Here are some points, one per row:
[ 0.3 -0.2  0.9 -0.5 -1.4  0.1 -0.3  0.5  0.  -0.6 -0.8  0.5  0.1  0.6 -1.4 -1.2 -0.1  2.  -0.1 -0.6  2.5 -1.2  0.  -0.6]
[-0.4  0.5  0.9  0.8 -0.3 -1.  -0.2  0.7  0.   0.7  0.8  0.1 -1.3  1.2  1.3 -0.5  0.3  0.1  2.4 -1.1  0.4 -1.1 -0.2  1.5]
[ 0.7  0.2  0.5 -0.5 -0.7  1.3  0.2  0.6  0.6 -0.5 -0.3 -0.3 -0.7  1.8  1.2 -1.   0.4 -1.   0.7  0.1 -0.7  0.2  1.   0.1]
[-0.3  0.3  0.3  0.6 -0.8  0.5 -0.9 -0.9  0.8 -1.7  2.3  0.2  0.1 -1.3 -0.7  0.2 -1.1  1.6 -0.4  1.9 -0.3 -0.9  1.2 -0.9]
[ 1.  -0.8  0.6  0.2 -2.   0.2  0.  -0.1  0.9  0.7 -0.4  0.9 -0.9  2.3  0.6 -1.   0.8 -0.9 -2.4 -0.3  0.1  0.2 -0.3 -0.8]
[ 1.1  2.2 -0.5  0.3  0.1  0.4  0.4 -2.1 -0.6 -0.2 -2.4 -0.8 -0.5  0.   0.2  0.2 -1.   0.1  1.4 -0.4  1.4  0.  -0.7 -0.2]
[ 0.2 -0.1 -0.1  1.  -0.9  0.1 -1.5  0.9  1.2  0.3  0.1  0.3  1.  -0.6  2.1  0.5 -1.6  0.4  1.6 -0.2 -0.3 -0.7  1.1  0.8]
[-0.6 -0.2 -0.7 -1.6 -1.1 -1.6 -0.2 -1.3 -2.2  0.5 -0.2 -1.3  1.8 -0.2  0.6 -0.5  0.5 -0.6  1.4  0.8 -0.1  1.3  0.7  0.7]
[ 1.   1.7  0.5  0.4 -0.1 -0.6  0.3 -0.3 -1.1 -0.6  1.1  2.2  0.8  1.3 -0.4  2.4 -0.4 -0.8 -1.3  0.9 -0.3  0.5 -1.1  1. ]
[-1.2  1.9  0.5 -0.3  0.9  0.4  1.6  0.7  0.1  0.   0.1  0.3 -2.3  1.  -1.1  0.3 -0.7  0.2  0.1 -0.2  0.  -0.3  0.8 -0.9]
[-0.4 -1.3  2.1 -1.8  0.6 -0.4  0.4 -1.   0.7 -0.6  0.   1.5  0.3  0.  -1.4  0.8 -0.3 -1.   0.2 -0.1  0.6  0.8  1.1  1.2]
[ 3.1  0.   0.3  0.1  0.2  0.  -0.2  1.1 -0.4 -1.3  0.6 -0.5  0.  -1.5 -0.5  0.7  2.1 -0.2  0.6 -2.1 -1.3 -0.5  0.   0.9]
[ 0.6  1.7  0.6 -0.7  0.3  0.3 -0.9 -0.4  0.7  0.5  0.5 -0.6  0.6 -1.2  0.9 -1.   0.7  0.  -1.4  0.1 -0.7  0.4  1.2 -1.4]
[-1.5 -1.3  2.5  1.6  0.8  0.2 -0.1 -0.6 -1.3  1.5  0.  -0.1  1.7  0.8  0.  -0.1  0.8  0.6 -0.4 -1.3 -1.9 -1.3 -0.5 -0.5]
[ 0.   0.9 -2.1  1.1 -0.4 -0.1  0.  -1.2  0.5  0.2  0.2  0.5 -0.1  0.8 -0.1 -1.7  0.3  1.9 -0.2 -0.6 -2.   2.6  0.3  0.9]
[-1.5  0.5  0.3  0.2  0.5 -0.5 -1.5  1.2  0.2 -1.1 -0.7 -1.4 -1.4  0.2  0.2  2.5  1.3  0.4 -0.9 -0.1  0.8  1.4  0.5  1.6]
[ 0.6  0.  -1.3  2.7  0.9  0.  -0.1  1.2 -0.9  1.8 -0.1  0.2  0.1 -1.4 -1.6 -1.1  0.6 -2.4 -0.5  0.3  1.8  0.1  0.3  0.4]
[-0.2  0.1  0.9  0.1  0.2 -2.7 -0.1  0.5 -0.1 -0.5 -1.3 -0.4  1.5 -0.4  0.7 -1.3 -1.9  0.8 -2.   0.3  0.  -0.6  0.1  0.6]
[ 0.6 -2.1 -1.9 -0.1  0.8 -0.1  1.  -0.6 -0.6 -1.4  0.4 -1.5 -0.4  1.5  1.9  1.  -0.9 -0.8 -1.4 -0.6  0.6 -1.   0.6  0. ]
[-1.1  0.5 -2.3 -0.6 -1.3 -0.4 -0.6 -0.3 -1.1  0.9  1.3  0.6 -0.8 -0.4  0.8  1.5 -0.2 -1.3  0.2 -0.5 -0.4 -1.1  0.  -1.9]
[ 0.4 -0.7  0.5  0.6 -0.3 -0.3  2.9  0.7 -0.4 -1.   1.3 -0.2  0.3 -0.3 -1.2 -0.6 -1.8 -1.   1.5 -0.1 -0.9  0.9  0.3 -1.3]
[ 0.3  0.2  0.4  0.1 -2.3  0.9  1.3 -0.5  0.8  1.9  0.4 -2.2  0.6 -0.7 -1.   0.1  0.5  0.3 -0.8  0.6  1.1 -0.8  0.6  2.3]
[ 0.9 -0.4 -0.1 -1.8  0.8 -1.6  1.1  0.9 -0.1  1.6  0.   0.8 -1.2 -0.4  0.8  0.4  2.3  1.4  0.6  2.5  0.2 -0.5 -0.7 -0.7]
[-0.6 -0.9  1.4  0.   0.3 -0.3  0.  -0.3  2.   0.6  1.2 -0.3 -0.6 -1.8  1.9 -0.9 -1.  -1.  -0.3 -0.7  0.8  2.4 -2.6  0.2]
[-0.7  1.4 -0.2 -0.5  0.1 -0.7  1.1  0.5 -1.7 -0.8  0.4  0.7 -0.1 -1.2  0.4 -1.2  0.8  0.7 -0.7 -2.2  1.1 -0.4 -0.1 -0.6]
[ 0.4 -0.3  1.6 -0.6 -0.3  2.3 -0.8 -0.3 -2.   0.8 -1.4 -1.  -0.9 -0.6 -0.5  0.9 -1.3  0.3  0.   0.8 -1.4  0.4 -1.1 -1.2]
[ 1.5 -0.1 -0.8 -0.1  1.2 -0.8 -0.1 -1.8  1.9 -0.3  0.  -0.2  0.9  0.9 -0.9  0.3  1.2  0.   0.8  0.2 -0.8 -1.1 -1.2 -0.5]
[-1.  -0.4 -0.1  0.1  0.7 -0.4 -1.9 -1.9  1.   0.5 -0.9  1.  -0.4  0.2 -1.1  0.1  0.4 -1.2  0.8 -1.   0.6 -0.4  1.7 -0.8]
[-0.4  0.7 -0.5  1.9  0.4 -0.4  0.   1.5  0.5  0.6  0.2 -0.4  1.3  1.3 -0.5  1.   0.5  0.2  0.7  1.6  0.1  0.4 -0.3 -0.7]
[-0.3 -1.4  0.2  0.6 -1.9  0.2 -1.3 -0.6 -1.3 -1.3  0.4  1.5 -1.3 -0.9 -0.7 -0.1  1.  -0.2  0.5  1.   0.5 -0.5 -1.2  0.3]
[ 1.1 -1.2  0.5  0.2  1.1  0.7 -0.9  0.4 -0.8  0.7  1.4 -0.9  0.7  1.   0.3  0.7 -0.3  1.7  0.6 -0.5  1.8  2.5  0.4 -2.1]
[-0.1  0.1  0.   0.1  1.2  1.7 -0.3  0.6 -0.8 -1.1 -1.4  1.5  0.9 -0.7  2.  -1.4  0.6 -0.7  0.   1.3 -0.6  0.1  1.6  0.3]
[-1.7  1.4 -0.3 -1.3  1.5  1.7 -0.5  0.1  0.2 -1.7  1.7 -1.6  1.1  1.1 -0.6 -1.4  0.7 -0.9  0.   0.5  0.7 -0.6 -1.8  0.7]
[-1.7 -0.3 -0.4  0.7 -1.3  0.2  1.8  0.1  1.4 -1.5 -2.  -1.   0.4 -1.2 -0.1  1.4  1.5 -0.5 -0.2 -0.4 -0.8  0.7  0.3 -1.2]
[-0.2 -1.4 -1.2  0.   0.6 -1.2 -1.4  0.8 -0.6 -0.3 -0.3 -1.3 -2.3  0.2 -1.9 -1.2 -1.5  0.   0.   0.8 -1.4 -0.3 -0.7  0.8]
[-0.4 -1.4 -1.6  0.2  0.5  1.5  1.4 -0.4  0.3 -0.3 -1.   1.7  0.7 -0.1  0.2 -0.1 -0.1  1.8 -0.3  0.2  0.3  0.4 -1.4  1.2]
[ 0.3  0.   0.  -0.1  2.3  0.3  1.3 -1.3  0.7  1.7  0.1 -0.2 -0.9 -0.9  1.  -0.2 -0.6  0.1 -0.9  0.5 -0.4 -0.9  1.4  1.4]
[ 0.   0.1 -1.3 -2.6 -0.5  0.7 -0.5  1.9  0.4  1.8  0.   1.   0.7 -0.3 -1.5  0.5 -1.   0.2  0.  -1.5 -0.8  0.1  0.4  0.4]
[ 0.4  0.4 -0.3 -0.5 -0.4 -0.5 -0.3  1.5  1.1 -0.6 -1.5  0.6  0.6 -0.1  0.1  1.2 -1.4 -0.3  0.4  0.2 -0.3 -0.8 -1.8 -0.9]
These points spread out most along one direction. Take the direction at right angles to it along which they spread out most. Go by this last direction. For each point below, how far along it does it lie, from 0 to 99? 50 is the average, and the first point above lies past it. One standard deviation of the points above along it is 16.
[ 1.1  2.2 -0.5  0.3  0.1  0.4  0.4 -2.1 -0.6 -0.2 -2.4 -0.8 -0.5  0.   0.2  0.2 -1.   0.1  1.4 -0.4  1.4  0.  -0.7 -0.2] 40
[-0.3  0.3  0.3  0.6 -0.8  0.5 -0.9 -0.9  0.8 -1.7  2.3  0.2  0.1 -1.3 -0.7  0.2 -1.1  1.6 -0.4  1.9 -0.3 -0.9  1.2 -0.9] 74
[-0.3 -1.4  0.2  0.6 -1.9  0.2 -1.3 -0.6 -1.3 -1.3  0.4  1.5 -1.3 -0.9 -0.7 -0.1  1.  -0.2  0.5  1.   0.5 -0.5 -1.2  0.3] 52
[-1.7  1.4 -0.3 -1.3  1.5  1.7 -0.5  0.1  0.2 -1.7  1.7 -1.6  1.1  1.1 -0.6 -1.4  0.7 -0.9  0.   0.5  0.7 -0.6 -1.8  0.7] 47
[ 0.4 -0.7  0.5  0.6 -0.3 -0.3  2.9  0.7 -0.4 -1.   1.3 -0.2  0.3 -0.3 -1.2 -0.6 -1.8 -1.   1.5 -0.1 -0.9  0.9  0.3 -1.3] 74
[-1.1  0.5 -2.3 -0.6 -1.3 -0.4 -0.6 -0.3 -1.1  0.9  1.3  0.6 -0.8 -0.4  0.8  1.5 -0.2 -1.3  0.2 -0.5 -0.4 -1.1  0.  -1.9] 33
[-0.2  0.1  0.9  0.1  0.2 -2.7 -0.1  0.5 -0.1 -0.5 -1.3 -0.4  1.5 -0.4  0.7 -1.3 -1.9  0.8 -2.   0.3  0.  -0.6  0.1  0.6] 66
[-0.4  0.7 -0.5  1.9  0.4 -0.4  0.   1.5  0.5  0.6  0.2 -0.4  1.3  1.3 -0.5  1.   0.5  0.2  0.7  1.6  0.1  0.4 -0.3 -0.7] 46
[ 0.6  1.7  0.6 -0.7  0.3  0.3 -0.9 -0.4  0.7  0.5  0.5 -0.6  0.6 -1.2  0.9 -1.   0.7  0.  -1.4  0.1 -0.7  0.4  1.2 -1.4] 55
[-0.6 -0.9  1.4  0.   0.3 -0.3  0.  -0.3  2.   0.6  1.2 -0.3 -0.6 -1.8  1.9 -0.9 -1.  -1.  -0.3 -0.7  0.8  2.4 -2.6  0.2] 80
[-0.7  1.4 -0.2 -0.5  0.1 -0.7  1.1  0.5 -1.7 -0.8  0.4  0.7 -0.1 -1.2  0.4 -1.2  0.8  0.7 -0.7 -2.2  1.1 -0.4 -0.1 -0.6] 41
